[[123 130 139 129 115 125 115 142 138 136 124 147 124 128 124]
 [137 126 151 131 117 123 136 146 137 134 126 157 123 129 113]
 [135 131 129 127 134 126 132 125 129 122 129 122 141 135 131]
 [123 118 139 131 123 134 112 134 134 127 130 152 128 132 118]
 [133 135 143 130 122 127 131 150 133 138 130 155 124 128 114]
 [133 129 124 125 137 132 129 123 124 132 139 107 126 123 127]]
->
[[123 137 135 123 133 133]
 [130 126 131 118 135 129]
 [139 151 129 139 143 124]
 [129 131 127 131 130 125]
 [115 117 134 123 122 137]
 [125 123 126 134 127 132]
 [115 136 132 112 131 129]
 [142 146 125 134 150 123]
 [138 137 129 134 133 124]
 [136 134 122 127 138 132]
 [124 126 129 130 130 139]
 [147 157 122 152 155 107]
 [124 123 141 128 124 126]
 [128 129 135 132 128 123]
 [124 113 131 118 114 127]]

[[116 117 128 134 121 106 149 121]
 [100 112 125 133 126 134 152 113]]
->
[[116 100]
 [117 112]
 [128 125]
 [134 133]
 [121 126]
 [106 134]
 [149 152]
 [121 113]]

[[116 135 127 134 124 123 126 129 125 123 138 124 129]
 [129 121 104 121 126 124 127 131 127 124 139 126 126]]
->
[[116 129]
 [135 121]
 [127 104]
 [134 121]
 [124 126]
 [123 124]
 [126 127]
 [129 131]
 [125 127]
 [123 124]
 [138 139]
 [124 126]
 [129 126]]

[[106 105 117]
 [131 117 141]
 [130 109 147]
 [121 124 122]
 [130 107 148]
 [125 127 124]]
->
[[106 131 130 121 130 125]
 [105 117 109 124 107 127]
 [117 141 147 122 148 124]]

[[129 128 113 149]
 [129 128 153 139]
 [129 128 147 133]
 [128 128 128 131]]
->
[[129 129 129 128]
 [128 128 128 128]
 [113 153 147 128]
 [149 139 133 131]]

[[151 122 105 139 130]
 [114 117 132 152 114]
 [138 140 144 130 148]
 [131 152 126 112 138]
 [122 134 133 106 130]
 [145 137 125 139 135]
 [118  99 129 112 118]
 [145 125 106 121 123]
 [134 134 131 109 140]
 [145 135 116 123 131]]
->
[[151 114 138 131 122 145 118 145 134 145]
 [122 117 140 152 134 137  99 125 134 135]
 [105 132 144 126 133 125 129 106 131 116]
 [139 152 130 112 106 139 112 121 109 123]
 [130 114 148 138 130 135 118 123 140 131]]

[[139 115 134 131 129 135 132 132 140]
 [101 130 124 140 142 117 120 120 130]
 [128 112 135 135 138 129 127 128 146]
 [134 139 108 121 120 122 138 141 113]
 [129 141 114 120 120 122 131 137 114]
 [148 134 131 114 113 136 133 130 119]
 [114 133 116 133 133 121 130 133 123]
 [135 122 149 131 125 139 118 113 135]]
->
[[139 101 128 134 129 148 114 135]
 [115 130 112 139 141 134 133 122]
 [134 124 135 108 114 131 116 149]
 [131 140 135 121 120 114 133 131]
 [129 142 138 120 120 113 133 125]
 [135 117 129 122 122 136 121 139]
 [132 120 127 138 131 133 130 118]
 [132 120 128 141 137 130 133 113]
 [140 130 146 113 114 119 123 135]]

[[128 127 127 127]
 [128 127 128 129]
 [129 128 128 128]
 [121 149 150 106]
 [129 127 128 128]
 [129 130 127 128]
 [128 128 130 129]
 [126 127 127 126]
 [128 130 126 128]
 [150 137 135 107]]
->
[[128 128 129 121 129 129 128 126 128 150]
 [127 127 128 149 127 130 128 127 130 137]
 [127 128 128 150 128 127 130 127 126 135]
 [127 129 128 106 128 128 129 126 128 107]]

[[133 130 129 132 121 132 107]
 [146 127 122 123 125 129 129]
 [117 124 134 125 137 123 145]
 [151 123 114 126 128 126 129]
 [103 129 136 133 133 126 135]
 [147 127 122 124 126 129 124]
 [ 98 140 142 136 122 135 115]
 [135 130 131 130 121 132 108]]
->
[[133 146 117 151 103 147  98 135]
 [130 127 124 123 129 127 140 130]
 [129 122 134 114 136 122 142 131]
 [132 123 125 126 133 124 136 130]
 [121 125 137 128 133 126 122 121]
 [132 129 123 126 126 129 135 132]
 [107 129 145 129 135 124 115 108]]
---
[[117 116 127]
 [137 119 121]
 [122 126 129]
 [125 134 123]
 [129 158 139]
 [117 132 133]
 [131 142 121]
 [134 122 116]
 [134 116 127]]
->
[[127 121 129 123 139 133 121 116 127]
 [116 119 126 134 158 132 142 122 116]
 [117 137 122 125 129 117 131 134 134]]

[[128 129 150]
 [129 111 119]
 [138 115 138]
 [115 140 130]
 [127 127 107]
 [126 145 129]]
->
[[150 119 138 130 107 129]
 [129 111 115 140 127 145]
 [128 129 138 115 127 126]]

[[153 124 104 144 142 104 126 153 115 110 151 134]
 [131 124 118 111 106 103 104 106 110 117 124 132]
 [127 146 127 111 131 146 125 110 133 145 121 111]
 [139 117 115 137 141 122 113 130 144 130 112 125]
 [141 149 150 138 122 108 105 113 129 145 152 146]
 [104 142 143 104 125 154 116 109 150 133 104 136]
 [118 131 144 152 150 138 125 112 105 107 117 133]
 [105 113 127 144 150 145 129 113 106 112 126 142]]
->
[[134 132 111 125 146 136 133 142]
 [151 124 121 112 152 104 117 126]
 [110 117 145 130 145 133 107 112]
 [115 110 133 144 129 150 105 106]
 [153 106 110 130 113 109 112 113]
 [126 104 125 113 105 116 125 129]
 [104 103 146 122 108 154 138 145]
 [142 106 131 141 122 125 150 150]
 [144 111 111 137 138 104 152 144]
 [104 118 127 115 150 143 144 127]
 [124 124 146 117 149 142 131 113]
 [153 131 127 139 141 104 118 105]]

[[105 106 153 106 147 147 118 149 103 150 143 152]
 [114 144 148 150 109 111 102 149 122 144 108 146]
 [132 117 133 151 102 144 112 113 113 135 104 112]]
->
[[152 146 112]
 [143 108 104]
 [150 144 135]
 [103 122 113]
 [149 149 113]
 [118 102 112]
 [147 111 144]
 [147 109 102]
 [106 150 151]
 [153 148 133]
 [106 144 117]
 [105 114 132]]

[[117 126 145 125 133 129 129 107]
 [136 146 119 118 112 128 130 131]]
->
[[107 131]
 [129 130]
 [129 128]
 [133 112]
 [125 118]
 [145 119]
 [126 146]
 [117 136]]

[[121 123 137 121 132 121 103]
 [123 129 137 120 132 127 104]]
->
[[103 104]
 [121 127]
 [132 132]
 [121 120]
 [137 137]
 [123 129]
 [121 123]]
---
[[111 133 123 111 143 117 121 131 114 134]
 [133 131 130 128 104 120 109 106 155 116]
 [109 113 110 120 117 104 109 133 154 117]
 [104 117 111 140 115 133 146 115 131 140]
 [143 147 139 103 127 106 138 136 140 120]]
->
[[134 116 117 140 120]
 [114 155 154 131 140]
 [131 106 133 115 136]
 [121 109 109 146 138]
 [117 120 104 133 106]
 [143 104 117 115 127]
 [111 128 120 140 103]
 [123 130 110 111 139]
 [133 131 113 117 147]
 [111 133 109 104 143]]

[[129 125 125]
 [123 127 120]
 [136 127 134]
 [120 118 122]
 [131 125 138]
 [126 129 123]
 [121 123 130]
 [123 149 123]
 [124 139 136]]
->
[[125 120 134 122 138 123 130 123 136]
 [125 127 127 118 125 129 123 149 139]
 [129 123 136 120 131 126 121 123 124]]

[[106 109 128 144 154 112 117]
 [122 104 141 104 128 117 140]]
->
[[117 140]
 [112 117]
 [154 128]
 [144 104]
 [128 141]
 [109 104]
 [106 122]]

[[131 106 115 133 129 149 127 116 136 145 131]
 [142 143 133 115 151 133 128 125 105 114 137]
 [112  99 120 148 125 130 131 103 134 152 142]
 [115 137 127 117 110 107 117 151 137  98 110]
 [ 98 152 139 121 106 104 126 157 132 101 109]]
->
[[131 137 142 110 109]
 [145 114 152  98 101]
 [136 105 134 137 132]
 [116 125 103 151 157]
 [127 128 131 117 126]
 [149 133 130 107 104]
 [129 151 125 110 106]
 [133 115 148 117 121]
 [115 133 120 127 139]
 [106 143  99 137 152]
 [131 142 112 115  98]]

[[135 123 145 124 129 103]
 [127 109 140 131 141 145]
 [120 109 121 110 145 129]
 [115 124 123 128 133 138]
 [125 120 143 116 137 122]
 [137 120 143 143 130 141]
 [129 121 121 126 150 130]
 [119 114 135 127 138 119]
 [113 123 149 120 131 146]
 [105 120 129 127 133 122]]
->
[[103 145 129 138 122 141 130 119 146 122]
 [129 141 145 133 137 130 150 138 131 133]
 [124 131 110 128 116 143 126 127 120 127]
 [145 140 121 123 143 143 121 135 149 129]
 [123 109 109 124 120 120 121 114 123 120]
 [135 127 120 115 125 137 129 119 113 105]]

[[130 128 125 129 126 129 127 131 127]
 [127 132 127 130 125 131 122 129 125]
 [132 127 124 131 126 127 128 130 127]
 [131 129 122 126 127 130 130 134 126]
 [130 126 126 127 129 125 133 129 129]
 [125 128 132 126 129 129 128 126 129]
 [132 129 122 127 126 130 129 132 126]
 [110 127 150 122 136 128 128 110 135]
 [125 129 132 127 129 129 126 122 129]]
->
[[127 125 127 126 129 129 126 135 129]
 [131 129 130 134 129 126 132 110 122]
 [127 122 128 130 133 128 129 128 126]
 [129 131 127 130 125 129 130 128 129]
 [126 125 126 127 129 129 126 136 129]
 [129 130 131 126 127 126 127 122 127]
 [125 127 124 122 126 132 122 150 132]
 [128 132 127 129 126 128 129 127 129]
 [130 127 132 131 130 125 132 110 125]]
